Small tables with named rows and columns. After each table, cells are looked up by row and column.

rugeso.tsv
	bet	ruz	vut	bol	popumu
borizuk	240	229	165	188	170
zufakob	20	188	164	148	145
zigo	242	148	161	150	164
nafafu	224	221	168	186	168
nugap	168	188	160	148	148

borizuk, popumu -> 170
nugap, vut -> 160
borizuk, ruz -> 229
nafafu, bol -> 186
borizuk, bet -> 240
zufakob, popumu -> 145
nafafu, popumu -> 168
nafafu, bet -> 224
nugap, bet -> 168
borizuk, vut -> 165
nafafu, vut -> 168
zufakob, bet -> 20
nafafu, ruz -> 221
nugap, ruz -> 188

zupep:
         fibisep  pafera
godetod       42     101
dud          129     152
vedir        198     237
fegadi       160      74

fibisep of fegadi: 160
fibisep of vedir: 198
fibisep of godetod: 42
fibisep of dud: 129
pafera of fegadi: 74
pafera of dud: 152
pafera of vedir: 237
pafera of godetod: 101

kuriga:
fields: soz, luved, nik
tupun: [70040, 28036, 52436]
totuk: [32910, 76021, 58962]
duvo: [65440, 24945, 55143]
luvuguv: [65309, 80635, 43461]
nase: [41923, 81095, 54350]
lun: [82693, 53064, 41342]
safipu: [34301, 78414, 57224]
fug: [28790, 43126, 67829]
tes: [60659, 23920, 57863]

nik of safipu: 57224
soz of tes: 60659
nik of duvo: 55143
soz of fug: 28790
nik of tes: 57863
luved of tupun: 28036

tegate:
,vab,zufuzes
davit,7919,5263
kozamar,6346,7588
kisa,7161,7111
segidu,5971,5939
pob,8968,289
domu,7806,5751
vifuvas,7248,6950

davit, zufuzes: 5263
kozamar, zufuzes: 7588
segidu, zufuzes: 5939
vifuvas, vab: 7248
pob, zufuzes: 289
segidu, vab: 5971
vifuvas, zufuzes: 6950
domu, zufuzes: 5751
domu, vab: 7806
kozamar, vab: 6346
davit, vab: 7919
kisa, vab: 7161
kisa, zufuzes: 7111
pob, vab: 8968
Which row has the largest vab? pob

basisep =
	fuda	gunoz	fir	pul
gat	176	67	161	179
kar	129	29	137	170
sot	37	118	200	178
nelaf	57	130	175	63
seliru	135	141	119	75
sek	195	167	29	43
nur	82	28	161	110
kun	35	72	103	41
vuk	189	134	46	91
tefade	163	96	201	143
rez	117	138	92	168
laf	176	87	145	133

nelaf, fuda -> 57
gat, gunoz -> 67
nur, fir -> 161
nelaf, gunoz -> 130
vuk, gunoz -> 134
laf, pul -> 133
vuk, fir -> 46
sek, gunoz -> 167
sot, fir -> 200
nelaf, fir -> 175
rez, fuda -> 117
rez, fir -> 92
tefade, gunoz -> 96
gat, pul -> 179
kun, fuda -> 35
kar, fir -> 137
seliru, gunoz -> 141
seliru, pul -> 75
Which row has the largest fuda? sek

rerufo
|  | luda | pegito | notu |
|---|---|---|---|
| fomol | 29242 | 29280 | 51776 |
| fatarid | 47453 | 47455 | 38380 |
| rin | 33327 | 91290 | 33989 |
| dak | 38457 | 23472 | 56622 |
| zenova | 48602 | 46869 | 46966 |
| tifotek | 49284 | 34933 | 35715 |
| fogazat | 45342 | 40929 | 45814 |
| pelon | 47362 | 73034 | 43261 |
| refos | 42372 | 32723 | 43630 |
| dez | 30693 | 2762 | 50643 |
| nogizuv | 37530 | 74985 | 25625 |
| gamo | 47879 | 10155 | 43760 |
| kapovu | 42433 | 65467 | 40829 |

pegito of refos is 32723
pegito of fomol is 29280
luda of pelon is 47362
notu of fomol is 51776
luda of gamo is 47879
pegito of dak is 23472
luda of fogazat is 45342
pegito of gamo is 10155
notu of rin is 33989
luda of fomol is 29242
pegito of fogazat is 40929
luda of fatarid is 47453
pegito of tifotek is 34933
notu of tifotek is 35715
pegito of fatarid is 47455

zur:
,pumufid,sivem
remevog,11331,77751
sizulur,85770,42708
dok,82463,59507
zar,84554,39481
gikup,93128,57772
nat,90307,47804
tamobi,91764,51631
nupumug,85890,58659
pipum,92474,58888
gaz,90903,51874
vikuna,82725,64559
bubo,95070,65728

pumufid of zar is 84554
pumufid of bubo is 95070
pumufid of vikuna is 82725
pumufid of nupumug is 85890
pumufid of dok is 82463
sivem of nupumug is 58659
sivem of sizulur is 42708
sivem of vikuna is 64559
sivem of nat is 47804
pumufid of gikup is 93128
pumufid of sizulur is 85770
sivem of zar is 39481
sivem of dok is 59507
sivem of remevog is 77751
sivem of tamobi is 51631
sivem of bubo is 65728
pumufid of gaz is 90903
sivem of pipum is 58888
Row with the largest sivem: remevog

rolekuv.tsv
	zoda	nir	zusug	viz	fon	butem
zosun	0.127	0.424	0.347	-0.330	0.196	0.179
vozop	0.144	-0.257	-0.377	0.091	-0.136	-0.124
moket	0.061	-0.084	-0.229	0.054	-0.030	-0.101
lumipos	-0.038	-0.058	0.123	0.172	0.008	0.014
rir	0.028	0.498	0.106	-0.411	0.230	0.161
bemifum	0.381	0.804	0.640	-0.740	0.340	0.294

lumipos, zusug: 0.123
vozop, zoda: 0.144
rir, butem: 0.161
bemifum, nir: 0.804
moket, zoda: 0.061
moket, butem: -0.101
moket, nir: -0.084
moket, viz: 0.054
rir, fon: 0.230
zosun, zoda: 0.127
rir, zoda: 0.028
bemifum, zoda: 0.381
Which row has the largest zusug? bemifum

nanu
         gegigik  ninazut  pirizu  por  nat  gomo
buk          0.4      0.4     0.4  0.5  0.9   0.1
duzenar      0.4      0.5     0.5  0.5  0.5   0.4
lukep        0.4      0.4     0.4  0.4  0.4   0.5

buk, gegigik: 0.4
duzenar, nat: 0.5
buk, por: 0.5
duzenar, ninazut: 0.5
buk, gomo: 0.1
buk, nat: 0.9
buk, pirizu: 0.4
duzenar, pirizu: 0.5
lukep, nat: 0.4

zok =
,tume,rut,vopil,dibo,lok
vib,2.490,6.436,-54.919,79.572,81.941
ves,-40.098,-32.693,-14.872,43.588,68.147
sovine,-37.907,-31.324,-0.756,37.056,63.048
sonom,4.199,8.184,-58.596,86.364,88.652
vimozo,-40.454,-33.224,-12.633,43.902,70.332
kapuri,10.997,12.732,-37.206,65.860,63.866

tume of sovine: -37.907
tume of kapuri: 10.997
rut of sovine: -31.324
lok of sovine: 63.048
tume of vimozo: -40.454
lok of kapuri: 63.866
vopil of sonom: -58.596
vopil of kapuri: -37.206
lok of vimozo: 70.332
tume of vib: 2.490
vopil of ves: -14.872
vopil of vimozo: -12.633
rut of kapuri: 12.732
lok of ves: 68.147
vopil of sovine: -0.756
rut of ves: -32.693
dibo of vib: 79.572
dibo of sonom: 86.364
tume of ves: -40.098
Row with the largest rut: kapuri

